Some points:
tensor([ 25.,   6., -39.,  51.,  80.,  41., -11.,   1., -10., -68.,   3., -16.,
          3., -51.,   1.,   2., -89., -67., -10., -92., -92., -40.,  59.,  74.])
tensor([  8.,  -8., -12.,  -4.,  31.,   5.,   5.,  10., -12., -34.,   2., -41.,
          3.,   1.,  -2.,  16.,  26.,   1.,  21.,  30.,  22.,  21.,  -5.,  -6.])
tensor([ 23.,  26.,  58., -49.,  50., -73.,  28., -20.,  23., -25., -60.,  31.,
         48., -16.,  44.,  35., -28.,  24.,  28.,  21.,  -9.,   8.,  -7., -16.])
tensor([  79.,    0.,  -38.,  -28.,   22.,  105.,  -15.,   31.,  -17.,    4.,
        -101.,   -3.,  -54.,   -1.,   18.,   -6.,  -47.,   22.,   30.,  -56.,
         -24.,   29.,   40.,  -55.])
tensor([ -6., -32.,  16.,  14.,  15.,  11., -25.,  29.,  16., -37.,  24.,  -4.,
        -10.,  37., -25., -13.,  -6.,  11.,  40., -39.,  25.,  18., -10.,  32.])
tensor([-114.,   46.,  -52.,  122.,  -54.,   84.,   77.,  -10.,    4.,  -77.,
         -43.,   25.,  111.,  -11.,   48.,  -48.,  -57.,  -27.,   45.,   56.,
         -18.,  -92.,  -12.,   12.])
tensor([ 20., -53.,  61.,  18.,  30.,  -9., -28., -32., -26.,  40., -10., -23.,
          8.,  -6.,   7.,   8., -14., -17., -50.,  41.,  -5., -54., -69., -51.])
tensor([-55.,  33.,   1., -42.,  24.,  27.,  13.,  19.,  -5.,   8., -32., -21.,
        -19.,  32., -19., -88.,  52.,  40., -30.,   1., -52.,  -6., -17.,  34.])
tensor([ 10.,   0.,  -7., -23.,  22., -19.,  36.,  11.,  10.,   4.,  28., -41.,
         11.,  28.,  12., -21., -10.,   7.,   0.,  -1.,  48.,  19.,  19.,  20.])
tensor([  35., -124.,  127.,   33.,  -27.,   48.,  -34.,  -29.,   19.,   85.,
          36.,   11.,   65.,   43.,   44.,   -9.,  -22.,  -89.,  -52.,   20.,
         -13.,   -1.,  -27., -127.])
tensor([ -7.,  19., -28.,  12.,  14., -14., -25.,  14.,   6.,   5.,   7.,  20.,
        -30., -18., -43., -15.,  14.,  -2.,  -3.,  13.,  12.,  -6.,   7., -15.])
tensor([-60.,  61.,  20.,   7., -59.,  11.,  23.,  -8.,   7., -31., -29.,  25.,
         94., -17.,  10.,  -3., -24.,  33.,  55.,   4., -34., -79.,   6., -30.])
tensor([  0.,   0., -31.,   0.,  16., -11., -22., -10.,   5.,   6.,  -4.,  -6.,
         -9., -11., -15.,  -7.,   5.,  -7.,  21.,  -8.,  20.,  -6., -34.,  -8.])
tensor([-20.,   4., -28.,  -6.,   7., -11.,  -2.,   9., -27., -27.,  26.,  15.,
          5.,  -8., -13.,   0.,  17.,  18.,   3.,  -6.,  -6.,  26., -44.,  -9.])
tensor([ 100.,  -33.,   21.,   35., -111.,  -24.,  -44.,  -11.,  -35.,   66.,
          31.,    6.,   47.,   39.,   88.,  -28.,   38.,   70.,   47.,  -24.,
          -7.,  -22.,   39.,   21.])
tensor([-20.,  13.,  -2.,  -5.,  29., -29.,   5.,  34.,  11.,  14.,  22.,  10.,
        -19., -12.,   3., -18.,  -3.,  -4.,   9.,  -3.,  15.,  21., -18.,  -2.])
tensor([-30.,   9.,  23.,  22., -22., -20.,   1.,  14.,  19.,  -3., -60.,  33.,
         57.,  -1., -35.,  21.,   4.,   6.,  66., -21., -26., -24.,  -1.,  10.])
tensor([ 18.,  -3.,   5., -16., -12.,  28.,  64.,   7.,  -5., -10.,  -7.,  15.,
        -92.,  -5.,  40.,  -3., -31.,  37., -16., -47.,  14.,  13.,  29., -45.])
tensor([ 16.,   3., -19.,   6.,  16., -42.,   7.,  27.,   9.,  16.,   3.,  -9.,
        -11.,  -2., -24., -36., -11.,   6.,  10.,  23.,  24.,  14., -23.,  22.])
tensor([  3.,   7., -16., -28.,  15.,   3., -23.,   3.,  18., -24.,   5.,   8.,
        -29., -16.,   9., -12.,  19., -26.,  11.,   0.,  10.,  16., -32.,  -4.])
tensor([ 25., -15.,   9.,  30.,  -4.,  -4.,  -6.,  -7., -17., -15.,  38., -16.,
         -2., -16., -38.,  -6.,   5.,  52.,   5.,  23., -13.,  17.,  14.,  -9.])
tensor([  5., -77.,  21.,   1., -12.,  27.,  26., -12.,  -4.,  27.,  -8.,  56.,
         10., -51., -14.,   3., -13., -16., -57.,  20.,  17.,  25., -30.,   5.])
tensor([  2.,  31., -72., -58.,  65.,  16.,  44., -35., -18.,  49.,  -6.,  -2.,
          1., 105., -31., -37.,  11., -32.,  22.,  37., -33., -27.,  22.,   0.])
tensor([ 12.,  22.,  14.,  16.,  -8., -11.,  28.,  31.,   0.,  -9.,  13.,   9.,
        -51.,  19.,  -8., -21.,   7., -12., -13.,  -2.,  30.,  16., -27.,   3.])
tensor([-65.,  39., -17., -38., -83., -28., -73.,  -4., -17.,  16.,   4., -51.,
        -23.,  39.,   2.,  90., -30., -46., -22.,  26., -78.,  23.,  40.,  16.])
tensor([ -5., -48.,  42.,  -1.,   1.,  15.,  24.,   2.,  -9., -19.,  16.,  12.,
          0., -16., -26.,  16.,  30., -32.,  11.,  -2.,  12.,  11.,  31.,   8.])
tensor([ 30.,   9., -18.,  -3.,  18., -42.,   0.,  46.,   2., -21.,  25., -23.,
          5., -35., -30.,  15.,  -1., -27., -19., -14.,  18., -24.,  -6.,  12.])
tensor([ -4.,  35., -40.,   1., -29., -14.,  24.,  -1.,  23.,   0.,  18., -10.,
        -32.,   9.,  -1.,  45.,  18.,  -4., -23., -15.,  20.,   5.,   1., -18.])
tensor([ -83., -107.,   36.,  -28., -111.,   13.,  -84.,  -16.,   -8.,    6.,
         -36.,   32.,   38.,   26.,    6.,   70., -119.,  -37., -127.,   16.,
          14.,  -18.,   77.,   18.])
tensor([  0.,  -1., -17.,   2.,  25., -13.,  -1., -34.,  15., -26.,  31.,  21.,
        -17.,   3.,  -1.,   3.,  38., -11.,  17.,  -2.,  20.,  -4., -14.,   3.])
tensor([ 12.,  41.,   0.,  28.,  15.,  -3.,  12.,   0.,  14.,  -8.,   6.,  -5.,
         -7.,   1., -17.,   1.,  28., -21.,  -9.,  -3.,  25.,  32.,  21.,  -4.])
tensor([-11.,   8., -20.,   6., -20., -29., -16.,  46., -26.,   8.,  26.,  -9.,
         -7., -24.,  76., -15.,  39.,  -6., -17.,   9.,  17., -64.,  66.,  17.])
tensor([ 16.,  -7., -28.,   4.,  -7., -10.,  19., -21.,  -1.,  -1.,   7.,  12.,
        -18., -13., -14.,  20.,  14.,  11.,   5., -12.,  16.,  29., -22.,  26.])
tensor([  92.,  107.,   38.,   -5., -106.,  -14.,  -72.,  -66.,  -48.,   71.,
          27.,  -39.,   30.,  -15.,  -35.,   67.,  -58.,   63.,   38.,    4.,
         -85.,   38.,   13.,   90.])
tensor([ -4.,  15., -13.,  -2.,  24., -10.,  -3., -16.,  26.,  10.,  36.,   6.,
        -23., -36.,  -4.,  -9., -12.,  -6.,  15.,  -2.,  31.,   0.,  -1., -20.])
tensor([ 21.,   9., -34.,  -6.,  50.,  68.,  17.,  19., -39.,  53., -44.,  11.,
        -18.,  -2.,  11.,  19., -15.,  15.,   4., -49.,  14.,  30.,  18., -26.])
tensor([-15.,  32.,   9.,  -6.,  20., -18.,   2., -38.,  -9.,   1., -19., -16.,
          1., -15., -34., -29.,  30.,  -5.,   8.,  -6.,  45.,  -2.,  12., -22.])
tensor([-35., -10.,   5., -36., -11.,  22.,  26.,  -4.,  13.,  -9.,  -4., -58.,
         -8., -22.,   2., -46.,  25.,  13.,   5.,  -9.,  19.,  15., -33.,  21.])
tensor([  9.,  -9., -21.,   1.,   0., -42.,  -3.,  -9.,   3., -26., -25.,  11.,
        -15.,  -8., -10., -45.,  33.,  16., -13.,  30.,  -8.,  18.,  -3.,  -6.])
tensor([  5.,  11.,  19.,  -6.,   6.,   4., -11.,  25., -30., -22.,   9.,  21.,
        -26., -16., -27.,  10.,  35., -13.,   0.,  18.,  -4., -29., -29.,   6.])
tensor([  2., -15., -10.,  -4.,   7.,  -1.,   1.,  17.,  34.,   9.,  16., -15.,
        -34., -39., -23.,   3.,  22.,  -4.,  17.,  11.,   8., -10.,   0.,  -2.])
tensor([ -3.,   6.,  27.,   8.,  32.,  16., -12.,  28.,  99.,  17., -34.,  16.,
         24.,  31.,  40.,  48.,  57.,  51.,  -8.,  37., -16.,  22., -34.,  13.])
These points spread out most along one direction. Take the direction at right angles to it along which they spread out most. Then take the direction at right angles to both along which they spread out most. Go by this last direction. Where along it does each point below lie, from 0 to 99? 50 is the average, and the first point above lies past it. One standard deviation of the points above along it is 16.
tensor([ 25., -15.,   9.,  30.,  -4.,  -4.,  -6.,  -7., -17., -15.,  38., -16.,
         -2., -16., -38.,  -6.,   5.,  52.,   5.,  23., -13.,  17.,  14.,  -9.]) 58
tensor([-55.,  33.,   1., -42.,  24.,  27.,  13.,  19.,  -5.,   8., -32., -21.,
        -19.,  32., -19., -88.,  52.,  40., -30.,   1., -52.,  -6., -17.,  34.]) 49
tensor([-15.,  32.,   9.,  -6.,  20., -18.,   2., -38.,  -9.,   1., -19., -16.,
          1., -15., -34., -29.,  30.,  -5.,   8.,  -6.,  45.,  -2.,  12., -22.]) 47
tensor([  92.,  107.,   38.,   -5., -106.,  -14.,  -72.,  -66.,  -48.,   71.,
          27.,  -39.,   30.,  -15.,  -35.,   67.,  -58.,   63.,   38.,    4.,
         -85.,   38.,   13.,   90.]) 99
tensor([-20.,   4., -28.,  -6.,   7., -11.,  -2.,   9., -27., -27.,  26.,  15.,
          5.,  -8., -13.,   0.,  17.,  18.,   3.,  -6.,  -6.,  26., -44.,  -9.]) 50
tensor([-65.,  39., -17., -38., -83., -28., -73.,  -4., -17.,  16.,   4., -51.,
        -23.,  39.,   2.,  90., -30., -46., -22.,  26., -78.,  23.,  40.,  16.]) 79
tensor([ -6., -32.,  16.,  14.,  15.,  11., -25.,  29.,  16., -37.,  24.,  -4.,
        -10.,  37., -25., -13.,  -6.,  11.,  40., -39.,  25.,  18., -10.,  32.]) 49
tensor([ 10.,   0.,  -7., -23.,  22., -19.,  36.,  11.,  10.,   4.,  28., -41.,
         11.,  28.,  12., -21., -10.,   7.,   0.,  -1.,  48.,  19.,  19.,  20.]) 50
tensor([  35., -124.,  127.,   33.,  -27.,   48.,  -34.,  -29.,   19.,   85.,
          36.,   11.,   65.,   43.,   44.,   -9.,  -22.,  -89.,  -52.,   20.,
         -13.,   -1.,  -27., -127.]) 12
tensor([-30.,   9.,  23.,  22., -22., -20.,   1.,  14.,  19.,  -3., -60.,  33.,
         57.,  -1., -35.,  21.,   4.,   6.,  66., -21., -26., -24.,  -1.,  10.]) 52
tensor([ 25.,   6., -39.,  51.,  80.,  41., -11.,   1., -10., -68.,   3., -16.,
          3., -51.,   1.,   2., -89., -67., -10., -92., -92., -40.,  59.,  74.]) 55
